128 stands for zero in the data rows.
Two rows play each game, the first against the second. How much does the first row win by? 15 is about a draw, 30 a big win and 0 a big loss. Wins can go round in a circle: one row can beat a second, the second a third and the third the first. Each row has two weighted sums of its numbers, A and B, taken from their middle values. A row wins by its A times the other's B, less its B times the other's A.
[123 108 139 145 152 149 132 155 113 107  93 106 126 134 155 126 129 131
 113 123  99]
[123 142 125 130 141 161 117 164  86  96  93 123  95 102 155 113 133 107
 100 144 125] -> 15
[129 123 130 112 140 161 117 159  85  90  90 127  95 108 143  99 146 110
 101 156 138]
[143 105 141 125 155 155 105 141  94 102  90 114 103 125 173 119 130 127
 135 132 163] -> 9
[119 150 117 116 137 163 126 163  91  95  94 130  35  98 151  99 141 101
  91 161 133]
[124  89 140 178 136 200 146 134 143 147 126 111 161 169 134 193 105 147
 171  88  53] -> 21
[117 169  99 100 113 149 128 128 118 116 133 156  98  95 125  99 140  89
 104 156 184]
[148  76 200 131 151 110 129  66 162 179 197 105 171 174 101 129 135 207
 186  71 126] -> 11
[112 135 123 129 146 160 126 168  98  97  88 120 109 118 157 116 129 107
 106 143  99]
[ 94 163 102 116 131 156 125 152  94  91 112 118  95  92 120  97 150  97
  84 169 140] -> 15
[ 99 177  90 105 110 166 127 157  99  97 118 142  88  86 121  88 140  86
  72 172 163]
[111 121 140 159 128 123 136 126 123 125 128  95 153 138 110 148 143 148
 129  95 100] -> 18
[113 120 137 137 153 157 124 161 116 108  91 125 117 129 158 137 117 115
 121 128  86]
[149  79 175 118 146  99 139  77 160 176 178 142 171 166 101 136 137 170
 173  97 149] -> 19
[103 152 102 104 123 158 128 147  99  97 112 137  90  88 129  91 136  89
  99 161 154]
[140 169 202 140 134  95 132  57 164 185 197 111 174 168 100 129 134 205
 180  74 138] -> 12
[119 123 141 116 138 155 118 157  93  93  86 118  99 106 154 107 142 117
 103 143 124]
[117 121 133 162 137 121 144 122 135  44 130  91 156 147 110 155 147 160
 133  92 105] -> 13
[144  71 180 134 145  97 131  54 164 172 193  96 170 166 104 127 145 209
 167  68 131]
[184 135  94 134 103  63  60  96 175 153 150 129 143 118 177 129 103 146
 156 114 133] -> 29
[105 179  95 108 124 148 128 144 123 107 119 152  97  99 125 104 131  77
  99 166 154]
[103 183  88 110 123 155 124 158 103 107 124 142  88  84 132  98 125  83
  86 168 152] -> 16
[115 139 120 125 137 158 125 165 101  97  95 127 102 103 155 106 146 119
 102 144 127]
[107 122 120 151 141 128 144 244 128 122 112 102 149 148 133 143 119 128
 130 107 176] -> 16
[ 90 161 111 117 130 149 126 152 101 106 119 125  99  91 114  97 142  95
  85 162 144]
[112 141 116 110 141 162 125 150  89  84  98 123  89  97 137 100 146 101
  99 160 147] -> 16
[ 94 155 115 134 124 137 137 131 125 119 137 108 128 116  98 120 146 116
  93 142 130]
[148  84 179 125 143  97 113  74 163 170 177 115 166 165 113 134 122 180
 179  88 132] -> 14
[120 120 137 164 137 124 137 134 129 123 119  93 151 155 117 160 140 150
 132  93  97]
[142  53 221 128 152 109 125  70 167 180 196 126 177 174 102 129 122 193
 185  87 132] -> 14
[141  92 139 115 147 141 126 124 103 109 101 104 109 132 161 119 109 129
 168 125  92]
[187 127  94 137  93  60  69  98 183 157 150 132 141 117 170 126 100 149
 153 110 137] -> 24
[151  79 187 116 133 117 125  86 156 174 176 145 164 161 111 136 122 154
 184 117 143]
[109 132 124 110 124 162 112 170  90  93  95 137  93 102 150 109 147 108
 102 157 129] -> 15
[160 104 142 120 113  80 122  88 176 174 161 149 155 150 123 134 120 141
 164 112 150]
[113 150 103  96 117 139 130 134 123 126 123 146  92 100 123 109 115  90
 122 155 150] -> 12
[182 133  96 130 115  68  81 107 179 156 147 127 139 130 162 132 109 140
 162 116 131]
[115 143 112 136 137 142 136 153 130 116 107 114 124 128 137 121 108  99
 118 137  97] -> 21
[134  94 179  91 126 107 133 100 164 174 164 172 164 158  96 137 115 140
 167 127 162]
[144  58 208 124 159 107 130  67 165 178 198 111 176 171  93 134 130 207
 192  80 130] -> 14
[182 139  98 145  84  55  69 101 194 153 150 132 144 130 168 128 103 152
 158 116 142]
[117 133 116 140 132 139 131 132 116 117 123 102 133 119 122 129 141 138
 109 119 139] -> 10
[163 156  97 121  79  72 123 105 177 169 143 153 139 137 118 152 119 132
 153 122 160]
[118 164 106 100 127 163 119 166  89 102 109 136  86  92 144  97 146  93
  87 167 148] -> 17
[107 155 110 147 120 116 213 131 140 134 140 121 134 128 105 134 119 125
 113 131 121]
[128 143 122 109 138 169 111 163  80  88  97 130  88  88 151 102 150 101
  95 160 137] -> 8
[164 139 102 123 107  92 107 122 167 143 144 152 127 118 152 124  94 119
 154 135 123]
[119 145 125 108 128 161 110 157  83  96 102 135  80  92 153  92 151 105
  94 165 157] -> 13
[129 120 130  99 139 156 116 153  84  90  87 105  96 113 147 101 127 107
 128 146 112]
[132 162 108 110 110 118 133 123 152 146 133 163 125 117 100 131 119 105
 120 150 162] -> 17
[118 163 106 125 104 110 138 105 155 154 145 147 132 123 107 124 132 129
 120 131 154]
[120 130 134 110 138 165 111 167  79  93  92 127  87  98 148  98 149 105
  95 157 140] -> 16
[119 137 117 101 133 158 132 155  92  95 102 128  82  94 136  97 143  95
 104 166 146]
[107 126 126 135 151 162 120 166 100  99  83 127 106 116 158 120 138 122
 106 140 118] -> 14
[105 158 104  99 111 152 126 131  94 108 127 143  94  87 115  98 156  96
  89 170 194]
[125 144 107 130 142 163 122 120 107  99  85 128 100 120 161 118 110  99
 104 141 108] -> 12
[111 147 135 113 134 158 129 152  95  94  98 129 103 100 143 105 159 114
 100 157 151]
[127 118 120 202 103  80 157 109 160 136 156  64 199 187  85 205 152 167
 142  56  71] -> 14
[123 164 101 113 108 108 132 120 146 144 146 140 124 120  93 119 126 116
 110 141 138]
[120 161 106  92 109 140 129 113 124 135 140 171 112 107 106 119 143  99
 108 153 186] -> 13
[103 168 104 101 124 161 125 158 104  95 115 141  83  88 135  99 140  86
  94 177 152]
[149 149  93 102 119 107 121 117 133 139 131 155 122 113 141 128 100 105
 138 147 140] -> 15
[116 161 114 128 115 134 135 136 137 124 136 128 123 107 102 126 121 115
  97 138 127]
[117 169 104  90 118 157 135 141  97 109 121 197  91  93 120 103 147  89
  96 165 177] -> 17
[115 121 133 159 138 128 144 138 141 124 120  93 153 152 117 158 135 153
 127  97 105]
[147  74 184 138 154 101 135  59 153 175 198 105 172 163  99 132 131 213
 182  69 127] -> 14
[163  93 154 133 118  85 111  82 165 158 164 136 158 148 128 132 114 162
 170 104 129]
[138  56 206 120 148 112 119  73 164 179 192 134 181 172   0 255 124 178
 194  92 136] -> 15
[120 137 127 126 137 153 124 153 105  99  99 122 114 118 139 120 138 125
 104 143 117]
[137 109 131 166 138 136 125 152 141 124 106 130 133 142 158 148 101 129
 148 116  61] -> 17
[112 135 118 142 141 148 122 147 122 116 112 119 127 127 171 130 113 127
 111 119 100]
[151  86 160 117 137 108 125  94 146 160 164 148 155 160 112 133 110 141
 165 122 133] -> 15
[102 158 115 101 103 120 149 123 139 146 146 154 120 113  86 125 134 110
 109 148 159]
[122 123 135 117 133 157 118 158  85  90  87 126  92 110 160  98 133 107
 104 156 139] -> 15
[131  49 218 115 156 116 122  79 166 177 200 139 179 187 111 130 115 181
 191  95 126]
[120 137 131 122 146 170 112 159 100  97  90 129  93 105 157 104 149 113
  97 156 136] -> 15
[122 105 184 110  83  78 155  72 207 201 154 201 161 167  91 163 120 168
 170 105 168]
[114 121 128 132 151 165 125 166  96  93  86 118  99 123 169 115 130 110
 109 142 109] -> 18
[148 144 111  94  91  90 161 102 159 184 135 204 143 139  89 161 128 112
 135 146 191]
[164  92 159 123 122 101 126  87 156 169 169 145 164 152 163 134 108 152
 173 108 134] -> 12
[113 146 125 145 125 121 139 129 128 124 128 110 135 120 106 121 139 136
 114 118 122]
[125 127 136 116 142 161 117 161  80  88  91 122  93 107 148 109 154 110
 101 154 134] -> 16
[132 113 137 171 126 102 144 112 141 138 143  87 162 161 112 160 148 173
 136  81  99]
[117 134 130 157 132 116 140 117 138 138 142  94 148 149 117 154 138 161
 118  96 100] -> 15
[113 161 113 110 127 158 117 157  92  93 119 135  89  96 132  93 150  98
  85 167 144]
[119 145  98 205 100  66 178  97 151 138 176  61 225 180  65 202 160 172
 122  45  86] -> 21
[172 136 107 127  91  58 120  96 198 179 146 156 147 145 127 150 126 147
 152 120 161]
[114 157 106  90 104 126 134 105 130 147 148 173 134 102  93 130 154 117
 116 149 200] -> 11
[164 147  89 125  92  80  93 110 176 150 134 144 132 123 150 126  98 129
 157 130 125]
[136 158  93 102 105 102 125 132 150 143 128 171 120 123 121 133 112  93
 126 154 154] -> 14
[110 170 114 126 131 150 121 151 117 105 120 129 101  98 127 117 132 100
  89 146 130]
[136  69 206 121 103  89 152  69 199 189 176 165 172 179  97 151 120 190
 180  95 146] -> 19
[160 145  95 126 117 111  96 117 163 136 135 129 126 112 166 116  94 126
 145 131 116]
[181 123 104 140 111  67  80  96 174 154 148 122 143 114 166 125  97 145
 160 109 118] -> 17
[122 137 120 101 130 158 110 152  83  94  94 126  85 197 159  92 149  98
  97 166 150]
[155 149  97 111 106  85 137 114 169 164 137 179 138 123 124 149 117 111
 144 142 167] -> 21
[110 125 122 151 140 124 134 140 118 120 114 102 145 145 127 152 104 127
 131 110  78]
[148 131 100 114 123 128 119 134 126 118 118 146 116 114 170 115  84 103
 145 139  88] -> 8
[115 144 116 130 139 159 118 161 115 106  98 143 108 112 163 119 111 113
 106 138 110]
[150  95 156 119 133 108 130  99 149 157 159 147 158 163 113 130 116 140
 168 121 143] -> 14
[128 138 125  97 107 168 109 144  87  96 109 145  84  93 152  92 166 111
 101 159 174]
[114 144 123 111 136 157 115 154  92  98 107 131  99 101 127 109 144 112
  96 147 142] -> 13
[132 113 150 137 143 151 122 156  86 112  82 120 110 130 179 133 118 132
 127 130  99]
[126 107 132 175 128 120 143 137 137 135 130  97 157 175 124 182 133 150
 146  83  73] -> 15
[152 120 133 106 126 103 144 105 152 160 139 171 140 143 109 139 107 114
 147 139 159]
[109 127 125 127 143 162 127 166  90  95  89 117 108 106 141 105 133 111
  98 145 123] -> 15
[150  77 177 121 137  98 118  74 164 172 177 132 164 166 106 123 123 175
 183 102 128]
[120 133 122 130 135 160 121 163  97  89  96 115 106 104 142 112 134 106
  89 153 128] -> 19
[126 103 141 167 143 123 128 130 134 127 115  96 153 160 145 162 129 153
 139  89  77]
[120 150 106  95 115 150 123 128 112 119 126 154 102  97 132 114 139 100
 124 152 167] -> 17
[127 143 118 104 123 166 120 154  90  92 100 152  86  99 140  94 166 107
  84 164 156]
[111 168 107 103 108 123 133 118 138 140 141 161 118 117  51 130 128  99
 115 158 180] -> 9
[116 127 127 145 133 123 148 133 118 121 125  93 157 133 109 145 128 125
 122 104 106]
[152  90 163 120 139  97 129  80 154 157 180 128 157 157 113 128 119 171
 178  94 118] -> 17
[153  73 192 135 140 105 141  56 159 175 197 108 169 157  95 135 133 208
 181  76 133]
[ 99 173  97 115 125 160 127 156 107  92 114 125  91  85 134 103 136  86
  84 165 139] -> 12
[118 171  92  87 108 135 137 128 139 136 135 173 115  99  97 116 131  93
 109 164 184]
[147  60 209 127 153 101 122  64 149 177 200 110 174 177 108 132 127 204
 181  64 126] -> 9
[146  50 224 118 145 115 127  72 185 175 189 148 181 184 104 130 120 185
 194  97 141]
[118 129 130 169 135 123 139 122 138 128 130  83 147 140 106 154 133 151
 110  98 111] -> 15
[146  57 208 112 147 110 127  87 177 183 183 164 179 174 105 132 115 172
 196 109 152]
[149  62 196 134 154 105 131  60 161 178 192  92 174 165 105 139 135 199
 186  73 127] -> 13
[113 152 112 145 120 110 142 115 144 134 142 113 142 123 101 130 130 135
 117 115 127]
[125 112 136 132 142 147 119 145  92  96  88 102 111 122 147 111 138 126
 121 135 110] -> 17
[123 123 167 167 136 118 133 131 133 126 123  95 149 143 118 148 141 154
 119  96 101]
[155  97 147 127 118  84 126  82 163 169 167 138 157 162 110 132 121 158
 181 106 150] -> 21
[117 170  95  97 121 144 131 145 111 105 122 141  92  81 123 100 131  93
  82 163 169]
[146 160 105 117 106 109 100 131 146 133 131 144 122 115 145 123  95 105
 144 147 136] -> 15
[165  88 158 135 134  92 113  85 166 167 170 125 160 154 124 181 113 168
 171  99 139]
[114 142 116 255 135 150 120 145  95  97 106 115 102 101 130 104 154 114
  94 150 151] -> 19
[160 136  96 119 106  92 116 106 148 154 140 160 131 120 135 132 118 120
 149 134 156]
[114 143 118 171 133 119 145 125 144 130 136 101 152 149  93 143 134 132
 119 106 109] -> 13
[109 154 116 113 127 164 122 169  90  95  95 139  86  98 142  91 227 101
  78 168 143]
[146 104 121 132 130 146 123 137 102 112 101 115 116 124 180 126  73 116
 172 130  75] -> 13
[125 138 115 198 110  76 200  99 167 133 165  75 213 196  75 204 138 158
 127  50  80]
[ 99 171 103 114 131 140 146 147 131 113 125 128 107 102 105 109 125  92
  86 158 120] -> 12
[155 127 121 119 113  93 114 111 150 221 141 140 135 194 147 124  95 125
 155 131 127]
[120 124 132 164 131 109 151 115 140 133 143  89 166 145  94 162 145 172
 128  80 104] -> 10
[120 132 117 110 136 160 126 149  86  92  93 109  90 107 154  98 138  97
 111 156 133]
[123 111 122 177 127 103 142 123 191 138 136  86 169 161 104 175 143 163
  95  72  84] -> 19
[164  96 150 128 123  79 128  84 167 173 163 148 164 156 122 141 105 152
 170 103 143]
[100 159 112 108 128 155 123 158 119  95 110 130  89  85 127 101 156  94
  83 172 145] -> 14
[120 147 102 114 136 158 118 158  96 109 100 136  93  98 166 108 105  93
 113 152 117]
[125 116 130 168 135 113 149 140 139 134 120 107 162 167 127 174 109 142
 151  91  68] -> 14
[181 118 110 131 112  63  93  92 179 163 156 126 150 128 154 130 110 155
 166 104 131]
[162  98 131 127 120 111 117 108 127 129 134 141 128 128 156 129  75 115
 169 119  79] -> 29
[124 145 111  96 103 140 138 116 119 127 130 144 120 107 104 107 141 102
 109 149 182]
[119 121 125 124 143 163 133 165  80  91  81 116 106 110 160 117 119 108
 116 135 105] -> 15
[145  51 196 130 147   0 121  62 152 178 200 101 169 176  90 132 124 204
 184  78 125]
[141  61 210 129 156 113 129  67 155 172 202 117 181 179 102 119 124 196
 179  81 127] -> 17
[111 131 143 160 130 114 145 116 125 130 136  94 154 149 103 149 148 157
 128  91 105]
[119 162 105 100 103 119 146 112 141 151 140 184 122 110  96 120 135 106
 119 156 192] -> 20
[153  81 169 121 140  98 114  76 154 159 179 117 166 155 111 136 110 171
 171  94 125]
[122 129 128 191 117  93 150 118 160 138 149  95 183 173  93 199 132 163
 148  68  82] -> 16
[144  88 130 126 138 136 122 136 102 105  98 130 115 138 173 126  64 112
 177 118  60]
[123 140 131 104 138 168 118 160  74  92  95 126  84  98 165 102 141 108
  96 165 135] -> 11
[177 137 112 124  92  70 129  95 175 178 141 170 149 148 124 150 124 128
 155 128 154]
[111 162 114 136 117 124 142 122 123 125 146 122 127 104 102 121 139 131
 104 132 138] -> 17
[129 143 118 113 128 164 120 154  86  88  95 138  87 104 151  98 138  97
 104 162 148]
[100 174  95  91 103 145 136 130 130 122 131 157 102  97  96 105 142  93
  95 164 182] -> 15
[149  87 145 178 140 128 139 140 148 145 121 115 147 179 144 182 108 157
 159  89  56]
[160 155  95 118 104  81 105 115 171 158 135 140 134 115 144 134 104 128
 144 124 147] -> 14
[127 169  97 109 111 141 121 116 124 127 130 159 105  96 120 108 135 108
 113 151 190]
[137  41 234 106 156 122 117  76 178 180 193 147 184 185 110 114 112 173
 204 109 127] -> 18
[118 144 119 108 124 164 121 150  87  92 113 137  87  94 143  98 166 107
  95 164 154]
[153  87 207 108 132 103 130  83 153 254 176 149 164 162 119 130 110 157
 177 109 145] -> 13
[118 136 127 162 136 107 151 115 146 132 146  90 172 156  89 162 144 148
 122  86  99]
[126 142 115 136 138 153 109 160 114 115  95 133 109 123 162 130 100 115
 122 132  95] -> 15
[146  97 126 139 145 145 122 140 109 121  99 114 120 149 184 111  74 127
 162 117  60]
[109 161 110 117 134 162 118 154  97  93 106 124  91  99 135 108 141 109
  88 163 144] -> 16
[127 119 134 136 148 155 118 156 102 109  85 129 114 122 177 130 108 117
 133 135  88]
[118 114 133 165 132 125 134 128 149 136 127  93 151 145 132 162 127 156
 134  86  80] -> 14
[103 140 127 122 139 155 126 164  85  99  92 123 103 115 150 114 131 113
 110 148 132]
[137  68 201 132 144 103 132  54 163 178 197 108 173 173 100 124 131 205
 178  78 130] -> 17
[122 122 123 149 144 114 145 122 123 115 127  73 165 150 110 158 124 142
 132  84 101]
[134 142 112 103 126 138 134 130 126 129 129 144 110 113 131 125 114 105
 143 144 148] -> 15
[114 132 126 117 139 165 116 160  89  91  86 133  90 101 148 110 144 104
  97 162 132]
[129  98 145 176 137 128 140 139 132 138 121 106 159 174 128 168 123 157
 136  87  69] -> 14
[137  49 211 109 131 106 131  81 170 183 180 202 177 185  98 134 111 163
 182 113 145]
[110 173  86 100 113 151 123 138 109 108 127 148  90  90 116 100 128  83
  93 165 173] -> 17
[131  92 154 178 138 118 143 125 154 156 142 103 153 169 129 171 111 166
 168  82  67]
[143  63 210 133 146 102 130  69 165 180 200 100 171 172  99 138 120 205
 187  69 125] -> 17
[154 115 121 110 124 109 126 105 146 147 142 147 134 120 126 120 113 124
 160 132 136]
[118 121 113 111 140 157 136 154  94 100  98 117 100 112 148 103 104 102
 133 159 117] -> 14
[146  65 199 132 146 106 125  59 155 179 197 106 170 164 102 124 136 205
 184  69 122]
[153 100 144 118 109  71 143  77 178 194 155 172 166 169 109 166 127 161
 156 104 171] -> 15
[145 141 118 100 117 129 137 107 135 139 142 154 115 108 126 125 139 123
 128 143 177]
[101 134 115 139 147 155 133 166 105 101  98 119 117 119 148 122 118 118
 100 139 106] -> 15
[153 145 102 103  98  91 135 109 163 170 134 181 135 137 113 152 112 118
 154 141 171]
[146  99 151 108 137 111 124  92 137 158 155 150 145 140 117 123 122 134
 163 124 147] -> 12
[149  70 200 134 154 107 138  59 168 174 195 106 173 166 100 125 138 208
 171  81 132]
[131 104 131 215  97  65 154  95 177 153 177  56 184 176  92 193 165 202
 153  42  75] -> 12
[120 126 122 155 143 138 136 137 113 110 115  98 142 135 127 135 135 129
 110 111 112]
[182 131 111 141  87  53  73  86 193 163 155 123 152 121 166 134 115 170
 161  99 131] -> 14
[153  60 210 123 144 109 124  77 166 171 189 128 176 186 115 125 127 180
 189  93 129]
[130 114 129 136 150 149 120 149 108 109  90 108 127 131 150 145 130 137
 127 114  96] -> 13
[147 110 154 112 112  92 120  93 170 168 155 153 153 153 128 139 107 141
 166 121 144]
[117 161 112 105 116 159 118 155  90  95 119 139  80  91 123  92 153  96
  93 168 165] -> 14
[112 139 133 148 126 117 149 122 139 122 140 103 150 142  99 135 139 146
 119 111 118]
[127 114 136 164 134 112 136 115 127 127 132  87 163 157 109 159 138 158
 134  82  94] -> 17
[129 136 132 165 132 107 138 109 151 139 151  99 151 131 113 144 145 168
 125  90 106]
[129 109 133 183 133 109 142 126 145 148 145  90 160 161 119 175 125 172
 146  77  73] -> 15
[107 134 119 145 143 158 121 163 117 109  94 129 117 118 157 127 104 115
 108 135 108]
[114 161 114  85  92 126 149 105 146 149 140 173 123 107  89 127 136 104
 125 149 191] -> 17
[124 153 122 121 131 148 119 158 102 106 113 134 109 110 139 105 140 118
  96 155 134]
[139  64 208 126 149 110 137  61 173 182 195 125 174 166  94 121 124 198
 188  85 132] -> 16
[139  96 126 211 108  81 163 108 171 155 159  74 182 192 108 211 144 187
 160  52  56]
[144 139 128 111 126 158 118 144  83  94 104 133  84 101 160 102 162 115
 109 163 160] -> 15
[107 177  96 124 118 136 122 146 121 118 126 126 101  97 117 103 125 102
  96 148 141]
[119 141 112 100 117 167 114 141  89 108 119 140  88  94 147  97 157 100
 102 161 178] -> 15
[146 100 127 146 140 141 133 145 112 113 104 120 118 138 175 126  73 107
 165 116  51]
[177 134  89 128 102  66  87 102 181 155 143 139 143 124 154 135  99 143
 157 118 136] -> 5
[ 99 128 110 113 139 165 135 157 107  92  92 114  95 106 126 214 136  91
 106 170 131]
[109 139 117 133 150 148 118 165 111  98 100 127 109 111 140 115 135 119
  91 143 116] -> 14
[130 119 109 188 118  93 153 117 155 133 147  78 188 168  79 187 120 153
 140  76  85]
[177 123 105 136 106  67  95  90 173 160 155 124 151 133 149 133 102 152
 167 102 129] -> 8
[166  93 126 135 117 108 127 106 129 132 139 137 132 130 161 132  70 115
 174 111  62]
[167 149 111 128 101  62 111  96 179 164 145 130 144 124 136 144 119 148
 135 115 151] -> 2
[122 151 108  97 100 137 124 105 118 135 146 160 120 105 105 118 154 124
 124 141 201]
[169 131 104 112 115  88 102 111 161 142 139 141 133 123 157 127 102 123
 152 126 121] -> 27
[126 159  98 107 117 147 113 129 113 118 127 153 102 100 139 106 123  99
 114 155 169]
[131 129 137 185 109  77 145  80 155 144 176  56 200 162  75 179 159 185
 143  57 113] -> 17
[108 163 116 105 124 166 122 157  92  89 108 136  86  88 140  94 159  95
  85 168 162]
[112 138 116 128 144 160 125 166 104  96  84 127 103 119 155 112 125 102
 108 146 103] -> 14
[105 174  96 124 133 142 125 149 132 114 128 127 102  96 125 109 118 102
  88 147 122]
[159 131 118  96  88  71 152  90 182 190 136 217 149 156  96 161 128 121
 153 142 184] -> 14
[128 133 129 166 121 100 157 104 141 140 149  90 168 149  85 158 149 160
 124  87 112]
[136  67 213 129 140 104 134  64 168 177 194 110 174 179  99 132 131 201
 186  77 133] -> 18
